Here are some points:
[ 1.2  0.  -0.3  0.3  0.   0.6 -0.5 -0.4]
[ 1.   1.1  1.4  0.3 -0.1 -0.2 -0.2 -0.6]
[-0.3 -0.2  0.3  1.  -1.4 -0.6  1.3 -0.5]
[-1.2 -1.2 -0.3 -0.8  1.3 -0.3  1.   0.5]
[ 0.8 -0.2 -1.   1.1 -2.1  0.3  0.6 -0.4]
[ 0.1  0.1  0.2 -0.1 -0.8 -0.1  0.7 -0.7]
[ 1.9  0.4 -0.7  1.1 -2.6 -0.2  0.9 -0.9]
[ 2.6  0.6 -1.1  0.7 -1.9  1.   1.1 -0.7]
[-1.  -0.2  0.1  0.  -0.5 -0.4  1.1 -0.1]
[ 1.5  0.9  0.5 -0.8 -2.   1.3 -0.8 -0.4]
[ 2.8  1.1  0.5  0.4 -1.4  1.1 -0.7  0.2]
[-0.9 -1.  -1.5  0.5  0.4 -0.4  0.9 -0.4]
[ 0.7  0.6  0.7  0.  -0.6 -0.3 -0.4 -0.3]
[-2.8 -0.3  1.3 -2.6  2.7  0.7 -1.5  0.4]
[ 2.2  0.8 -1.2  0.3 -2.   1.8  0.9 -0.5]
[ 0.9  0.1  0.2  0.7 -1.   1.3  1.3 -0.6]
[-0.3 -1.3 -1.9  0.6 -0.3 -0.4  1.  -0.6]
[ 1.4  0.9  0.7  0.3 -0.8  0.1 -0.4 -0.3]
[ 0.4  0.  -0.3  0.5 -1.2  0.5  0.4 -0.7]
[-0.8 -0.7  0.  -0.4  3.1  1.3  1.7  1.6]
[-0.8  0.  -0.8  1.3 -0.4 -1.1  0.6  0.5]
10 more points follow, each with its number after it:
[ 0.5  0.5  0.9  0.2  0.1  0.  -1.   0.9] 0
[ 1.5  0.9 -0.2  1.  -1.3  0.2 -0.1 -0.1] 1
[-1.2 -1.  -0.8 -0.2  0.3 -1.7  0.9 -0.5] 2
[-2.2 -0.1 -1.4  0.2  0.4 -0.4  2.   0.7] 3
[-2.9 -0.9  1.5 -4.1  3.9  1.1 -2.6  1.1] 4
[-0.2  0.4  0.7  1.5  0.  -0.9 -0.6  1. ] 5
[ 1.7  1.   0.9  0.6 -0.4 -0.4 -0.8 -0.3] 6
[ 0.9  0.3 -0.2  0.6 -1.2 -0.1  0.2 -0.6] 7
[-0.4  0.3  0.7  1.   0.4 -1.  -0.8  0.4] 8
[ 2.3  0.5  0.   1.1 -1.2 -0.4 -0.4  0.3] 9
Which two of these numbered points are nearest to each point below, looking only along the 2 directions in which the first points spread most? Their numbers follow each, nearest first.
[ 0.9  0.6 -0.4  0.3 -1.7  1.4  0.6 -0.3] > 1 9
[ 1.4  0.6  0.2  0.5 -0.8  0.1  0.  -0.4] > 1 7
[-0.3  0.4  1.2  0.   0.5 -1.2  0.1 -0.1] > 8 5
[-1.3 -1.4 -1.6  0.6  2.1 -0.9  2.1  1.5] > 3 2
[ 0.5  0.3  0.5  0.3  0.  -0.4  0.5 -0.1] > 5 8
Here are 10 other points, each followed by its number:
[ 0.6 -0.3 -1.2  0.8  0.9 -1.   0.3 -0.9] 0
[-0.2  0.1 -0.2  1.4  0.3 -1.2  0.   0.6] 1
[0.6 0.7 1.  1.5 1.3 0.6 0.1 2.9] 2
[-1.6 -0.4  0.4  0.1  0.3 -0.6  0.8  0.7] 3
[ 0.9  0.  -0.5  1.  -1.3  0.8  0.1 -0.4] 4
[ 0.1  0.4  0.6 -0.3 -0.6  0.8 -0.1  0.5] 5
[-1.1 -0.4 -0.2 -0.6  1.7 -0.6 -0.1 -0.1] 6
[ 0.5 -0.2 -1.2  3.1 -0.2 -0.1  0.9  1.8] 7
[ 2.6  0.9 -0.2 -0.3 -2.   1.8  0.3 -0.1] 8
[ 2.3  1.  -0.4  0.3 -1.3  1.   0.1  0.2] 9
The same question for these:
[ 0.3 -0.7 -0.9  0.4 -0.5  0.   0.4 -1.1] > 0 1
[ 1.3 -0.1 -0.8  0.2 -0.6  0.3  0.6 -0.3] > 4 0
[ 0.8 -0.1  0.1  0.6 -1.3 -0.3  0.3  0.2] > 4 0
[ 0.8  0.3  0.3  0.3 -0.4  0.3 -0.8  0.1] > 5 2
[ 1.6  0.6 -0.8  0.2 -2.6  0.3  1.  -1.4] > 4 9
